Each path below is one point turned by a fixed rotation once a step. After each direction that follows a path, write how fast that rotation turns it, in degrees a step (0 if it stays still).
Each turn is a multiple of 5 degrees from 10 to 175, or 0.
Each row of a path follows its step; steps can be skipped.
Rotation 1:
step 0: [ 10   3  11 -13 -27   3  11  -7   4  -9  -9   3  -2   9 -12 -28  -5   3
   6   3   0  -5 -16   2  12  13 -16  -3 -15   5  15  -3 -13  -9 -12  -5
  -2  12]
step 1: [  7  -8 -18 -12 -15   1   8  -2  -4   1  -6  -8  21   8   4  10   0  -1
   5 -27   5   2  13  10   0  12 -10  10  12   4  11  30   0 -12  -2   0
   1 -16]
step 2: [ 11  -1 -10  14 -14   4 -20  -7   6 -16   5 -11  -4   6   0  -9  -2  11
  11   1  -2 -23  10 -10  -2  -5  -1   5  -3  11  16  -7 -18  -8   7  -5
  29   4]
step 3: [ 10  13  14  -7 -20  -1   7   1 -18 -17  -3   2   8  14   4  -4 -16  -1
 -10  -8   8 -11 -13   4  -3  -4  -9  15  18  21 -10  15 -11   7  -1  -4
  -9  16]
step 4: [  4 -22   8  -6  -8  -6  -2 -23   7  -1   4  15  -8   1   8  -1  10   6
   1  -7   9  16  23  -2  -3   0 -12 -10   8  12  17  21 -16  -1 -10  -8
  16   3]
step 5: [  5   6 -11  17 -12  16  -4   9   6 -15  10  11   9   9  -4   6  -7  -3
  10  11   3  -8 -11  10  -6   7 -18   2   7   0  14  10   4 -25   1 -21
   5  23]
step 6: [ -6  -4   9  -6  -9   3  19 -12 -18  -4 -10   6  16   9  19   9   2   8
   6  -2   9 -25  15   3  10  11  -2   1 -12  21  -2  10   6   9  10  -2
  17   8]
step 7: [ 20 -10   0   1 -12 -13 -23  -3   1 -11  21   9  13   6  22 -11   0   0
   4   7   2  -6 -11 -14  -3   3  10 -20  13  -1  11  20  -1   3  -1  -7
   3  -1]
step 8: [-15 -13   4   1 -25  -2  -6  -1   6 -14 -17   3   1  -3  -5  -5 -14  -5
  19   6  -6  -1   2   9  -3   3  -6  14   6   8  -1   8  19  15 -16 -16
   9  23]
step 9: [  6  -7   6 -16 -14   2   5 -21  -5  -2  -1  21   7   6   7 -20   9  -1
  19   0  12 -14  -7  12   8  22 -12  -1 -11  -4  14   4  -9 -13  -2   8
  -8  -7]
step 11: [  0   3  10  -2 -22  -7 -13   6   4 -15  -3 -21   4  -5   1  -8  -8   4
  27   0  15 -15  -3   3   5   6   5   6  -6  24   7  -8 -20   2   1   3
  18   5]
step 12: [ 11  -9   4  -7  -8  -7  -5 -14 -16 -10 -10   7   5  15  -3 -17   6   0
  -9 -22  -4 -13 -11  14 -12  -7  -2  11  13   7   3  27 -14   3  -6  -9
 -14   0]
[ 2 -4 -4 -3  6  8 -5 -5  2  3 -5 -2  1 -8  6 -2  0  4 -4 -1  2 -3  3 -2
  0  1  3 -3  5 -4  0  7 -3 -3 -1  2 -3  3] | 130
[  0   6  -5   5  -1   3  -3  -3 -10   0   1   8  -1   0   0   1  -4   0
   2  -2   3  -7   7  -6   0  -1  -3   3  -2  -7  -2  -3   2  -1   3   5
   1  -2] | 95
[  6   5  -4   0   2  -1   1   5  -8   0   3   1   1   0   3  -3   0  -4
   3  -1  -6   3 -10  -1  -3   1   1   4   6  -2  -1   4   1  -6   2  -4
  -6   2] | 160
[ -6  -4  -1   5 -11   4   0  -2  -1  -3   1  -2   2   3   5  -5   4   1
   2  -6   5   1   0  -4   2   0  -1   1   3   2   7  -1  -1   2   5  -4
  -6   4] | 0
[ 3 -4  2  3  3 -4 -6  2 -3 -2  5 -9  6  1  6  0 -2  1  0 -7 -3 -6 -3  0
 -2 -6  2  0 -4  0 -4 -1  0  7  1  3  4  2] | 80
